In the rows, 128 means zero.
Rows swapped in pairs by one turn or mirror: which row each one swaps with:
q534: [113 101 112  92 150 114 108 115 141 139 116 120 111 111 143 147  89 160
 108]
q782: [ 91  98 124 100 134 122 150 105 128 152 129 118 102 123 119 147 103 194
 119]
q986: [118 115 125 108 157 145 135 128 115 144 101 112 108 138 135 122  90 150
 129]
q15: [ 96 109 113 133 101 125 137 119 118 125 100 127 108 132 135 149 122 116
 118]
q526: [ 87 120 122 117 132 130 131 120 143 151 144 109 109 140 153 146 147 141
  80]
q394: [ 68  95 109 146 156 112 127 127 105 122 112 131 122 144 115 143 128 146
 116]
q940: [107 106 125 149  95 118 152 136 139 145 128 134 113 129 118 145 115 125
 113]
q893: [ 94  93 125 113 103 127 148 121 145 148 131  92 116 124 128 130 114 114
 124]
q456: [ 88 104 122 110 160 120 108 113 121 149 139 116 113 151 127 144 102 100
 121]
q699: [ 77 100 132  96 151 119 118 140 136 151 130 135 134 153 141 143 127 181
 117]
q320: [104 102 119  96 165 113 140 141 146 153 122  95 138 145 103 149 123 168
 106]
q528: [112  88 110 102 128 101 126 138 119 143 132 148 113 133  94 143 126 171
 118]
q363: [133 105 127 135 113 121 137 132 115 155 117  97 115 137 136 132 115 107
 117]
q340: [ 84 102 124 138 129 117 136 113 120 139 122  78 124 141 147 121 107 119
 125]
q962: [106 109 111 100 131 102 141 135 142 129 127 131 130 128 100 151 138 140
  89]
q134: [ 98  95 115 126 161 133 111 120 117 153 148 128 132 109  96 141 104 158
 104]
q296: [108  93 132  92 138 111 116 131 119 169 112 157 127 135 114 153 116 156
 113]
q104: [119  99 126 120 120 131 111 121 122 142 142 121 116 155 168 149 111 119
 115]
q234: [ 87 100 127 107 168 109 138 129 143 142 143  95 135 147 117 137 126 134
  84]
q180: [108  95 117 101 129 113 144 147 120 150 153 141 146 138 126 157 133 146
 129]
q446: [104 103 128  99 144 115 153 154 134 151 139 114 142 120  98 149 109 149
 136]
q574: [110 101 116 137 141 128 142 117 129 157 114  83 114 177 128 142 110 169
 128]
q107: [120 104 108 146 116 123 108 130 100 148 133 122 130 144 130 142 127 182
 119]
q325: [100 101 125 124 152 122 114 128 152 138 109 116 119 157 139 168 121 185
 128]
q434: [108  68 127  82 132 127 122 136 129 149 130 116 136 147 116 135 107 161
 140]
q598: [109 102 130 114 151 119 149 128 130 163 125 147 121 156 106 141 102 182
 116]
q49: [102 125 127 136 145 110 146 115 137 130 143 104  95 123 141 147 136 159
  95]
q874: [118 103 125 141  97 121 130 119 129 159 114 127 115 165 106 156 114 165
 121]
q309: [ 90 108 122 141 115 129 137 122 131 149 130  78 117 174 116 140 125 138
 109]
q866: [ 81  96 120 137 107 127 134 135 123 151 119 120 108 147  92 145 101 172
 108]
q664: [ 86 110 123 109 134 117 106 117 142 170 108 129 106 125 147 147  98 174
 116]
q953: [101  85 130 139 137 127 110 132  97 145 160 116 134 140 142 154 134 150
 134]
q603: [ 87  97 143 128 127 124 154 124 129 122 155 125 129 154 141 165 126 126
 123]
q734: [ 70 123 124 131 121 114 139 118 147 147 119 102 103 139 156 149 133 143
 126]
q558: [109 120 124 137 141  87 127 131 141 146 137 116 135 104 122 159 124 135
 101]
q605: [ 98  97 118 144 157 127 118 120 135 144 150 132 125 160 133 163 117 183
 117]
q573: [117 101 121 130 150 112 117 123 134 154 133  85 113 133 142 149 124 101
 113]
q551: [116 106 129 105 154 114 123 127 118 149 102 132 120 116 156 143 133 164
 132]
q725: [105  89 121  95 168 110 129 131 120 164 130 106 145 144 132 126 105 161
 129]
q290: [ 75  98 127 143 125 124 103 109 120 151 122 133 126 128 156 143 118 125
 108]
q634: [101 102 124 123 151 136 154 112 112 151 125 117 116 160 145 150 119 105
 108]
q837: [110 101 112 147 118 123 106 116 134 139 116  81 118 144 105 142 105 150
 126]
q877: [102 115 139 138 153 115 155 128 110 186 115 131 112 135 127 139 127 150
 111]
q863: [ 97 110 123 130 132 137 107 116 142 143 137 123 125 131 126 140 113  96
 107]
q27: [121  84 112 116 159 143 100 132 120 146 113 103 124 140 129 130  93 168
 109]
q781: [ 98 107 120 136 145 120 139 122 129 150 125 103 121  80 131 145 113 161
 118]
q258: [141 108 124  99 148 135 104 124 122 149 106 121 106 134 120 132 115 164
 136]
q223: [ 86 114 115 134 125 104 154 112 126 121 135 120 100 152 113 145 132 122
 109]
q459: [112  75 104 101 151 109 101 130 119 147 115 122 137 128 104 138  97 150
 112]
q157: [ 84 103 128 131  95 104 137 117 127 139 119 107 106 114 114 137 101 165
 121]
q306: [130 108 120 104 151 128 128 148 131 155 148 101 146 135 114 139 137 140
 102]
q264: [108 110 120 111 135 106 161 155 128 145 138 124 117 139 105 163 143 134
 120]
q994: [ 86 102 119 127  97 127 133 127 105 147 143  93 112 143 104 133 112 147
 131]
q155: [ 95 115 125 113 133 122 121 141 125 124 128 130 120 145 169 151 139 125
 119]
q787: [130 119 133 151 137 131 134 130 105 137 138 104 108 127 124 148 127 131
 138]
q39: [ 96  87 136 103 168 120 127 108 114 141  98 115 107 144 118 142  93 161
 114]

q605 swaps with q49
q603 swaps with q782
q953 swaps with q781
q877 swaps with q394
q787 swaps with q134
q39 swaps with q634

Rows swapped in pairs by one turn or mirror: which row each one swaps with:
q479: [140 165 145 133 115 144 102 140 126  64 135  99 116 137 137 100 112 119
 153 113 131 143 147 143 105 120  91]
q947: [138 149 141 147 120 140 179 162 152 102 122  89 137 128 140 114 100 135
 140 115 156 127 117 138 110 129  96]
q811: [135 154 141 151 100 117 156 111  89 103 124 106 126 129 132 138 107 124
 141 114 141 132 147 141 100 130  87]
q219: [143 125 142 138 117 135 127 130 123 115 116 134 158 121 122 118  99 135
 112 105 123 108 157 143  68 132  92]
q491: [130 147 122 127 120 111 110 113 171 124 126 119 143 117 145 129 119 141
 148 119 141 115 148 173  84 123 103]
q788: [146 132 122 159 136 123 141 138 131  98 118 126 129 125 149 135  93  77
 151 132 132 125 149 175  98 106  89]
q737: [121 141 144 162 126 114 116 127 146 165 128 101 119 127 135 133 105 117
 123 122 114 143 137 142 102 123 104]
q996: [127 171 132 157 116 132 114 168 120  93 113 129 123 127 136 120  83 128
 107 126 158 107 153 156  94 131 100]
q382: [108 125 142 134 120 124 142 114 149 111 166 132 116 110 126 107 110 113
 133 124 132 120 131 125  79 120 119]
q904: [133 145 138 168 130 133 126 125 116 111 108  74 102 140 145 126 121 114
 127 116 118 126 144 137 111 119 101]
q262: [142 104 143 138 121 137 132 138 154 122 104 136 126 115 143 101 124  99
 130 137 157 121 154 135 114 108  75]
q75: [157 123 130 167 105 142 124 146 140 126 121  95 107 140 144  97 111 125
 152 123 126 150 138 155 116 133  85]
q362: [138 132 139 147 123 125 115 156 134  86 117 111  94 154 147 130  89  99
 127 130 166 141 144 119  99 126  83]
q216: [121 129 146 166 116 147 136 152 121 107 144 114 124 121 129 120 123 120
 122 143 120 139 166 128 119 145  87]
q527: [154 150 114 125 112 128 149 136 127 129 112 118 119 169 148 133 103 115
 139 139 122 111 155 144  99 128 114]
q196: [154 171 125 154 104 118 127 148 146 101 117 133 127 166 147 117 103 132
 102 125 129 138 139 159 100 135  68]
q570: [128 148 147 174 125 129 123 147 143  84 125 122 139 132 140 120  63 105
 143 128 170 120 149 141 102 145 104]
q295: [113 133 118 134 113 125 129 130 161  91 135 124 153 126 138 122 138 148
 127 125 127 163 137 130  99 133 103]
q730: [145 172 158 159 123 125 151 153 137 108 129 132 104 122 146  96  72 104
 128 117 132 112 152 159  93 114  83]
q741: [133 157 156 133  82 121 118 132 149 132 121 135 158 121 144 126 121 119
 159 121 162 112 149 155  82 119 100]
q966: [137 164 145 171 140 138 132 139 141 102 142 127 126 120 114 107 111 152
 125  99 170 122 145 128  77 134  97]
q441: [138 142 151 119 120 128  84 164 166  93 138 143 130 127 134 109 108 105
 117 113 154 138 135 144  97 122  99]
q225: [153 144 155 120  95 133 145 151 145 112 137 115 129 137 118 106 131 133
 155 115 169 116 133 136 121 137 111]
q692: [142 130 138 142  85 119 142 142 118 121 129 120 118 144 153 135  84 113
 141 117 139 147 142 130  83  93  77]
q214: [121 146 118 128 119 138 134 111 162  96 126 104 129 157 156 106 117 138
 129 129 143 101 120 138  80 120  90]
q24: [137 150 149 138 119 121  99 149 171 138 129 110 136 131 136 105 158 121
 148 109 156 131 140 141 103 113 102]
q898: [141 153 110 133 117 128 142 123 123 135 162 128 102 135 140  99  91 106
 137 125 139 129 140 115  99 116  95]
q974: [105 160 162 142 146 117 125 145 124 126 158 129 125 126 158 143 119 116
 131 109 154 148 139 136 106 123  90]
q586: [141 137 145 148  87 124 171 145 110  92 120 137 136 129 135 127  91 116
 146 107 155 135 152 142  96 110  99]
q236: [143 130 146 131 107 120 111 140  99  90 127 119 125 132 138 122 130 130
 121 114 101 140 138 138  96 134  97]
q520: [139 129 149 143 120 126 143 127 136 113 121 134 123 138 142 104  90  97
 130 142 117 116 160 124  84  82 100]
q433: [136 137 147 136 147 124 135 143 146  52 136 122 138 137 128 108  98 129
 158 130 136 125 127 146  97 122 101]
q535: [128 176 147 127 115 117 121 162 150  72 145 133 153 150 137 119 104 118
 145 119 133 123 112 140 100 112 111]
q405: [131 157 128 162 123 129 149 123 143 128  96 126 130 169 142 125 101 121
 130  99 121 127 132 167  88 144 101]
q577: [136 142 125 137 118 152 100 146 133 112 122 126 154 103 137 117 132 141
 145 106 138 126 139 120 102 141 125]
q162: [110 155 139 178 129 135 142 154 116 119 125 100 111 130 144 135 102  85
 138 121 153 119 159 143 107 127 104]
q715: [134 110 175 157 132 109 122 157 135  87 122 126 129 140 125 118 123 106
 109 105 140 130 131 137  99 131 118]
q556: [113 150 120 166 126 145 129 151 142  91 123 112 142 128 143 129 114  86
 146 157 130 146 138 160  96 126 107]
q792: [104 154 144 141 140 111 103 123 160 120 149 112 132 131 151 121  84 105
 124 123 145 134 162 146 109 140  95]
q728: [111 130 152 162  99 129 140 123 143 129 127 115 136 124 131 131 112 123
 104 122 144 147 162 155  83 120 127]
q854: [118 146 131 133 128 125 141 118 143 109 122  96 105 143 139 110 104 134
 136 153 172 128 163 151 100 142 103]
q283: [156 151 137 158 132 136 129 166 131 132 101 111 140 131 159 121 122 129
 126 100 158 145 129 145 116 110 124]
q428: [ 99 146 153 166 142 140 112 136 135 118 134 135 123 134 158 135 101 108
 151 107 131 103 141 152  91 144 111]
q310: [130 161 140 157  95 151 116 156 125 113 127 134 157 127 138 124  87 122
 109 105 108 125 146 143  78 116 101]
q977: [118 143 130 127 116 126 106 154 150 128 104 136 102 121 121 114 119 150
 117 124 159 120 140 126  91 107  94]
q882: [127 174 133 157 141 120 139 115 153 115 136 137 135 112 148 130 133 162
 122 109 136 121 123 142 106 118 104]
q453: [122 137 145 137 118 120  99 150 151 123 118 146 149 129 108  97 130 125
 116 126 145 133 133 170  90 122  89]
q187: [163 134 162 154 127 122 148 126 125 108 127 127 123 143 151 133 101  91
 122  96 130 151 129 155 103 115 116]
q704: [147 137 136 130 110 126 126 123 160 100 112 126 148 165 156 112 108 152
 109 131 135 142 126 158 103 130 100]
q525: [120 148 146 134 110 125 137 149 175 113 132 162 115 118 136 123  73 114
 126 115 129 126 129 133 114 115 114]
q254: [129 153 153 157 142 108 138 128 177 114 124 163 135 138 144 119 106 111
 160 113 120 132 137 132 108 113  93]
q447: [114 122 142 172 126 102 117 173 122 116 118 128 137 142 152 128 129 106
 144 137 147 115 162 126  91 127 100]
q232: [136 154 134 124 130 112 116 142 184 114 128 117 136 132 148 103 122 115
 100 118 122 118 121 143 100 147 104]
q334: [124 151 131 121 104 134 117 141 118 110 110 130 141 104 118 120 117 109
 120 107 128  96 150 120 111 124 108]
q274: [142 166 155 117 101 130 120 142 130 117 135 128 139 119 100 116 108 127
 129 124 155  97 146 138  81 102 108]
q583: [141 151 141 166 116 121 154 137 159  82 137 129 143 132 142 120 135 110
 143 128 181 134 123 141 109 103  85]
q84: [165 163 136 156 147 125 109 150 142 125 115 141 145 154 136 107 136 110
 155 114 141 122 140 157  91 118 113]
q443: [139 126 134 135 119 132 126 124 156 103 125 119 140 101 128 116 134 129
 153 116 124 156 119 120 121 109 114]
q102: [129 134 146 159 118 154 103 151 141  64 130  93 135 134 143 122 108 107
 120 138 126 127 130 139 103 125  92]
q613: [121 138 126 145 123 145 121 160 149 130 138 120 121 141 132 105 119 126
 167 110 174 135 137 144  68 127 113]
q60: [151 159 125 129 121 143 138 139 124  86 138 131 123 102 127 117  99 135
 159 103 142 117 125 110 103 125 114]
q905: [150 161 141 165 128 112 140 140 149 127 125 109 118 140 143 123 110 111
 164 119 160 117 102 142 124 108  78]
q797: [142 156 151 126 130 121 128 115 149 130 139 115 115 117 123 120 134 110
 157 100 146 111 132 113 109  99  95]
q208: [128 133 173 133 116 110 147 150 144 130 140 114 146 120 131 119 119 126
 114 129 118 150 157 129  95 121  79]
q630: [131 149 156 137 121 125 126 153  82  82 139 129 122 138 133 124 120 106
 159 119 143 135 145 150 102 129  97]
q617: [171 134 132 175 105 120 145 131 125  89 117 106 134 146 153  93 127 130
 127 128 138 114 138 142  87 116  97]
q48: [133 124 125 146  99 110 119 139 135 116 121 113 110 143 171  93 123 135
 133 128 120 114 122 133 124 113 101]
q389: [125 136 133 131 119 150 127 136 163 115 142 142 110 134 167 120 119 127
 163 131 112 118 137 135 110 108  76]
q368: [125 144 144 143 128 138 161 131 138 106 135 168 133 124 137 124  70 115
 127 136 139 126 140 136 106 104  88]
q681: [144 178 145 157 126 103 123 124 147 119 126 131 127 142 127 111  96 102
 155 128 151 156 129 139  68 119  83]
q871: [114 145 101 130 112 115 132 146 157 112 128 114 131 132 142 132 117 148
 136 138 133 138 110 119 102 101 105]
q73: [144 153 129 152 126 126 127 157 144 123  94 126 135 134 137  91 108 109
 127 112 160 111 132 176 120  99  89]
q281: [105 137 138 171 113 113 119 139 153 120  82 125 134 117 147 122 106 113
 129 119 131 119 104 141  92 128 106]
q956: [118 144 132 131 118  95 143 133 140 138 145 130 119 120 121 128 115 114
 153 134 145 102 139 122 125 141  93]

q274 swaps with q102
q162 swaps with q24
q704 swaps with q368
q737 swaps with q905
q692 swaps with q871
q681 swaps with q281
q730 swaps with q232
q219 swaps with q433
q577 swaps with q630
q556 swaps with q741
q854 swaps with q262

